The rows below come in pairs that one turn or mirror swaps. Which row does each named row swap with?
The rows were stretched afterwards, more along some directions than others.
tinu: [ 12  23   9  15  12   2   2   9   2 -13 -12 -22 -20   7  -1 -12 -16  13
 -13 -13  14  10 -17  -8   3   1 -22   1   0  14 -19 -22  18]
Git: [-14 -29 -14   4 -13 -22  17   2   8 -12  -7   9  -1  -7   0  14 -18  14
  -8 -12   3   1  16 -10   4 -12   5  -4   3 -21   4  -2  -1]
denap: [  1 -19 -18   6   7 -22  13  -6  12 -19  12  -5  11 -10   6   7  -1  19
  10 -20  19   6  14  18   7 -18 -11   4 -12 -13  -1  11   0]
Losa: [  8  34  14  15  18  -3  -5   6  -3  -6  -8 -21  -1  12  -1 -11 -11  13
   7  -8  -1  19 -15 -10   4   5 -26   1   4  14 -16 -23  22]
mome: [  3   7  -2  11  -8   6   2   8  17  -2 -11 -20  -8  17 -13  -4 -13   4
   6 -16   3   5 -17 -16  -2   9 -33  -7   0   6 -11 -18   2]
noro: [  1  23   5  19   6   9  -1  12   9   6 -10 -13   5  20 -23   5 -13   2
  10  -8 -10  19  -1  -6 -10  17 -25 -17   1  10  -8 -18  11]
Feg: [  0 -13 -20   9   8 -20   8   0  15 -11   7  -3  -6  -5  13   0  -7  13
  -7  -2   7   7   9  10  10 -12   4  -2   1 -12 -15  15   4]
Pode: [  2 -22  -9  20   8 -20  10  -3  11 -17   2  -1  -4 -20  19   8  -2  20
  -9 -14  16  10  19   8   9 -24   0   5  -6  -5 -12   3  21]
Rinuk: [-12 -27 -27  18  -9 -17  10  -5  21 -10   5   1  13 -13  10  10   0  11
  13 -15  11   7  13   3  13 -15  -5  -4   2  -8  -3  -1  14]
nozud: [  9  19  15  10   6   9  -3   9  -6 -10 -14 -23   0   8  -3  -6  -7  14
   4  -8   7   8 -11  -6  -2   4 -39   1 -11  21  -7 -23  14]
niz: [ -1 -10 -15  16   6 -25  14  -7   6 -10  14  -8  15 -19  15   2  -3  11
  -2   3   3   1  16   2   7 -11 -16  -5   7  -9  -3   6   9]
Gek: [ -1   0   8  12   5   8   5   1  -6  -9   6  19   5 -12  -1   8  -4   4
 -24   3  26   8  -5   0 -16   7 -13   5   6   2 -24   2   4]
fofol: [-12  -1   2   4  -6  -1  -3 -18   1   2  -4  -9   5  -1 -14  -2 -12  10
 -19  -6  -2 -14 -18  -6 -10  -1   7  -9  -7 -16  -4   1  -3]
kupi: [-12  10  13   6  -2  10   1   5  -1  -4  -1  14  11  -5  -6  10   6  -5
 -15  -1  13   5 -16 -10 -12  18  -8   7   7  -9 -17   7  -2]
ladi: [  3 -10  -5  18   7 -17   2   0  22 -17   5  -5  23 -23  19   5  -3  19
   2  13   0  15  20  15  -1 -20   3  -1  -5  -4  -7   7   9]
Gekiv: [  2  -8  -3  14  12 -16   9  -2  13 -13  -3  -8   2 -10  22   3   0  20
   4   1  10  17  14   7   6 -15   8   7  -9  -7 -13   6  15]
kiti: [ -5  12  11   9  -4   6   0   3   2  -8  -4  11   6  -8  -7   6  -3  -7
 -23   4  25   7 -10  -4 -17  13 -12   2   3 -10 -21  12   3]
bavep: [ -1   2   3  15   1   8   1   8  -1  -5   2  19   0 -12  -3   9   1   7
 -17  -1  28  12  -5  -4 -11   2  -8  12   9  -3 -23   8   9]
sike: [ -3   3   9  12  11  11   9   5   1  -2   3  18   9 -12  -2   7   1   4
 -16   3  26   9  -5   2 -21   7 -10   7   5   0 -19   6   5]
nagu: [-13   3   2  11  -1  -8  -2 -16   3   4   3  -7   5   1  -9  -3 -11  -1
 -22  -6  -4 -14 -21  -1 -17   4   5 -19  -6 -19 -10   6   2]
lav: [ -9   3  13   6  -1  16  10  10   0  -8  -4  18  -3 -15 -10   3   1  -4
 -27   5  30   1  -9  -6 -14  11  -9  12   6 -11 -21   8  -3]
Kamog: [ -7 -16 -25   9  13 -24  11  -7  17 -12  17  -5  22 -12  16   6  -5   5
  11   8   1   8  16  15 -13 -12  10 -18  -3  -9   1  -2   9]
dima: [  0  22   7  21  14  18   6  20  13   4   4  -8   3  -1 -21  -1   1  -1
   2 -18   1  13 -11  -6  11  20 -42   5   7   1 -26  -9   7]
fama: [  3 -15 -12   8   6 -20   9  -2  14 -19  -3  -5  -7 -13  18  -8  -3  24
  -8  -9  15   8   3   2  11 -19   2  -5  -2  -2 -11  -5  14]
napum: [  9  27  23  13  17  15   0   8   8  -3  -7 -18  -8   0  -5  -7  -4  10
  -2  -7   1  19 -10  -8  -2   8 -29   8  -3  11 -13 -14  21]
bif: [ -9  -9 -13  22   3  -5  16   2  27 -12   4   4   2 -15   4   8  -4  -4
 -11   6  13  -4  14   5  -1  -1  11 -20   1 -11 -17   2   4]
tilu: [-17   4  -2  10 -10   9   2 -11  11   7   1   0   0  -3 -15  -5  -5  -5
 -14  -2  -8  -5 -23  -4 -15  15  11 -15   6 -24 -10   9  -4]
Gib: [ 10  34  21  15  14  14  -5   3   7 -11 -18 -33  11   6 -14  -2 -10   8
  -2   4  -7  17  -5  -1  -3   6 -30  -5  -2  16 -11 -15  15]
lalek: [ -3   4  13   5   1  12   3   9   4  -4   2  17   9 -16  -2   8   7  -1
 -19   6  22   7 -12  -4  -9  11  -5  15   7  -3 -20   8   2]
kipu: [-11   2   3   6 -11   3   0 -13   5   1  -9  -5   0  -6 -13  -4  -3   1
 -26  -8  11  -9 -17  -1 -10   4   5 -11  -5 -20 -12  11  -2]
vimo: [  3  19   4  20   9  14   5   4   6   0 -15 -14  -8  14  -9  -5 -13  -2
   1  -2  -1  16 -12  -5 -13  15 -23 -18   6  23 -13 -24  30]
Zonug: [-12  -2  -7   9  -7   0  -1 -13  10   4   4  -4  -2  -8 -17  -2  -6  -1
 -13  -9   4 -13 -14  -4  -9   1   8  -7  -1 -26  -7   7  -7]
zaz: [  6  20   2  18   6  11  -1  20  13  -5 -13 -11  -2  11 -11 -12  -4   7
  -3  -4  -7   6 -18 -16   2  11 -19   6  18   5 -15 -14  14]
deve: [ -8   4   2   3  -5   1  -2 -12   7   7  -3  -6   5  -6 -12  -4  -2   2
 -10  -2  -5  -6 -19  -5  -5   2  12  -5   0 -24  -7  10  -2]
nafo: [ -5  23   8  18   1   7   1  10  -5  -5 -11 -17  -6  11 -18  -1 -27   5
  -6  -6  -4  23   3   5 -19   7 -28 -20   7   4  -9 -18   8]
nem: [ -3  -5  -6  23   3 -18   8  -5  18 -18   5  -8   2 -10   8  11 -10   7
 -18  -3  16   9  30  20   0 -14  -4 -17 -13  -8 -15  17   6]
Danal: [ -7  -3   1  10  -6 -11  17  -2   3 -19   4  10  14 -21   3   5  -2  13
   9  -3  -1  11  25  11   9  -8  -5  -1  -2 -20   2  10  -2]
gop: [ -1  17  -1  21   2   3  -3  12   7  -2  -5 -15   3   7  -8  -1  -2   0
  14 -20   8   8  -7 -10   9   4 -34  -1   8  10 -14 -22  16]
sal: [-17  -3  -2   7  -1  -6  -2 -17   9   7   7  -2  -2  -8 -15   2  -8   1
 -22  -6   4 -12 -14  -2 -14   1  19 -13   6 -19 -13   9  -6]
Zeg: [  1 -16 -12  12  -1  -9  16  -3  15 -30  -5 -12   0 -10   3 -10 -18  19
  -4   4   3   8  10  18 -11 -13 -11 -17  -4 -10  -3   3   0]
tagu: [-13 -31 -25   5 -12 -10  14  -1  23 -11  -3   7  -1   1   9   3  -7  13
   3 -18  13   3  10   3   0 -13  -3  -7  -6  -8  -3   2  -4]
mave: [ -4 -20  -8  -1   1  -8  10   2   2  -5  -5  -6   9  -9  13   4  11  18
  20  -7   3  13   9  11   4 -13  -8  14 -15  -9   5   7  12]
fili: [  0  38   4  21  14   4   4   6 -14   1  -5 -16  -1  16   0 -11 -12  -8
  -2 -11  -7   3  -7  -1  -8  12 -34  -8   4  13  -8 -14  10]
lor: [-14   1   2   1  -5  -2   2 -14   5   5   9   1   1 -14 -14  -3  -5   0
 -14  -4  -3  -6 -11  -6  -9  -1   9   0   5 -30  -9   9 -13]
Pira: [ 10 -16  -4  18  -1  -8  12   2  13 -12   5  -4  13 -19  15   1   0  14
 -13  -3  13   1  15  16  14 -14 -16   6  -2  -3  -9  15  -1]
zek: [-15   3   1   7  -4   0   2 -17  11   8   2  -3   5  -7 -15  -3  -1  -4
 -15  -7  -3  -7 -19  -3 -11   6  15 -15   0 -21  -7   8  -1]
duvu: [  4   4  13   9   4   9   4   6   7  -9   4  14  11 -12   4   3   5  -1
 -20   4  23  10 -10   1 -16   7 -13   5   1  -1 -23   9  -1]
fumaz: [-11  -3  -2   6  -9   4   0 -18  12   3   2  -2   7 -12 -11   0   0   1
 -11   1  -1  -6 -18  -6  -5   8   8  -7   2 -21 -12   8  -5]
Vib: [ -3 -24 -21  22   4 -21  12   3  18 -13   0  -2  -5  -6  18   6 -13   9
   0   1  18   5  19  11  -5 -15   8 -10  -4  -7  -8   3  22]
betuk: [  5  34  19  19  13   5  -2   4   4  -2 -11 -21   5   7 -12  -1 -21   9
  -2  -2   2  13  -6  -6  -4  13 -35 -15  -1  13 -16 -17  13]
guber: [-13 -18 -16  15  -3 -16  19  -4   4 -21   4   6  -4 -11   8   2  -5  13
  -3 -12  20   8  14   8   9 -17  -6  -5  -5 -12 -10   2  10]
zila: [ -5  31   6  19   3  17   5   8  13  -5  -9  -9   2   8 -16  -3 -17  -7
  -3   8   1   5 -12 -12  -4  24 -22 -19   5   4 -15 -19   9]
fida: [ 10  35  16  18   4  17   0  11  -3  -4 -20 -13  17   7 -14 -13  -9  21
  -5  -6  -3   7 -14  -2   7   4 -41  -8  -7  20 -10 -11  11]
sepuv: [ 10  24   4  18  12   5  -4  11   4   3  -3 -14  -7   5  -5  -5  -7   4
   6 -10  -1   8 -14 -12   7   5 -31  -3  15  15 -18 -16  18]
kun: [ 12  16   8  12   2  -4  -3   5  -5  -1  -3 -15  18   3  -6  -4  -5   9
  19 -20  -8   8 -11 -12  10  12 -42   2  -2   9  -6 -20  10]
tur: [ -4 -24 -21  15  -1  -5  18   3  20  -8  -8  12   1 -14  10  -3  -2  14
  -6   0  -2   5   3  -3   2 -13  13  10  14  -5  -8  -1   7]
soki: [ -1  34   3  18  18   0  -4   1   0   6   0 -21   4  14  -6   6  -3 -14
  14  -5  -1  19  -1  -2 -11  15 -22 -14  11   9 -10 -21  27]
fadi: [ -8  15  13  10   7  15   4  10   7  -6   5  12   5 -12  -6   1   2  -7
 -24   2  26  -1 -16  -2 -14  14  -9   6   0  -7 -24   9  -3]
laneb: [ -9   7   7   7   1  12   7   5  10  -5   4  14  18 -11  -5   6   6  -8
 -15   5  22   5 -15  -5 -14  21  -9   1   7  -6 -20   5   1]
Duvot: [-11   4   2  12  -8  -2  -1 -17   1   7   0 -10   8   3 -12  -2  -8  -5
 -17  -4  -8  -8 -12  -2 -15   8   1 -13  -5 -19  -3  11   3]
Bazel: [ -9 -16 -17  13  -4 -27  11  -4   7 -10   1   3   7  -7  20   6  -6   4
  -7   0   7   0  14   6   8 -16   5  -2  -1  -4  -6   9  11]
Bak: [-14 -17  -5   9  -9 -18  10  -3   5 -14  -7 -10   2  -8  -3   7 -14   8
 -14  -5   4  11  23  12 -10 -13 -11 -20  -1 -16   2   2   3]
Mopi: [ -1  18  10  23   4  11   3  12  -4  -1  -3  -6  -9   3  -7  -6  -9   2
   7 -22   3   7 -16 -13   4  15 -38  -5  10   8 -18 -29  20]
rig: [ -4  24   5   5   0   2   0  12   0   1  -8  -5 -13  20 -19  -7 -13   1
   4 -15 -13  14 -10 -13  -5   9 -15 -12  16   0  -9 -23  -1]
vige: [  5  19  11  19  -1  13   4  11  -3 -20 -17 -15  -2   9  -9 -12 -21   8
  -7   2  -5  11  -9   4 -18  12 -33 -14   1  20 -13 -22   9]
fod: [  3 -15 -11   5   5 -12  15  -8  17 -16   6 -16  10 -11  19  -6  -3  14
   8  -3   6  13   9  17  -1 -14 -10  -8 -13 -10   0   6   4]
gup: [ -7 -26 -15  12  -3 -15  17  -1  21  -6   0   0  12  -9   1  17 -12   6
   1  -5   6  10  29  10  -4  -8  -2  -8  -7 -22   2   7   5]
bozap: [ 14  13  13   3   8  17   6  12   2   5  -2 -22   2   0  -1  -8   2   2
  22  -7  -9  27 -11   1  -2  11 -39  16  -2   2  -3  -6  13]
Fosi: [ -3   6  11   6   2  11   3   3   7  -5   4  10   1 -14  -7   0  -1   3
 -26   2  30   4 -17  -2 -14   9  -7   6   5  -5 -21   9  -4]
zige: [  2  42  27  15   7  10   6  11 -11  -9 -10 -14   6   4 -21  -2 -11   5
  10  -7  -7  10  -4 -10   5  17 -32  -1   4   3  -7 -15   3]
basu: [  5  18   3  12   8   1  -4   1  -2  -3  -8 -29   9  10  -8   2 -12  -9
  10  -1  -7   5  -8  -9 -12  15 -31 -11   1   8   1 -27  18]
deg: [-12 -21 -21  19   6 -32   9  -7  10  -3  10  -2  14 -15  14  19  -9   2
   7  -2   6   4  26   0   0 -14   8  -9  -2 -16   5   3  21]
nesus: [-17  -1   2   5  -4  -7   1 -16   3  12  -2  -5   2  -1 -10  -4  -3  -7
 -20  -9  -3 -12 -20  -6 -10   5  10  -9   4 -20  -5   7   3]
Vuv: [ -9 -19 -21  18  -5  -7  11   4  18  -4   7   8  11 -16   5   9   4   9
   9 -13   5  11  14  11  17  -3 -14   7  -1 -23 -15   9   3]
Bub: [ 11  22  11  14  12   7   3  13   4   3  -9 -11  -9   1  -4  -5 -10  -1
 -11  -4  -2   8 -18  -8  -1  12 -31   1   6  12 -23 -14  16]
nafik: [ -3   6  11  10  -1  10   2   9  -1  -8  -2  15   6 -14  -6   9   1   2
 -15   1  32   6  -5  -7  -7  10 -11  13   5  -9 -18   6   4]

Pira is swapped with fida
Duvot is swapped with sike
nafik is swapped with zek
Vib is swapped with vimo
tagu is swapped with mome
niz is swapped with fili

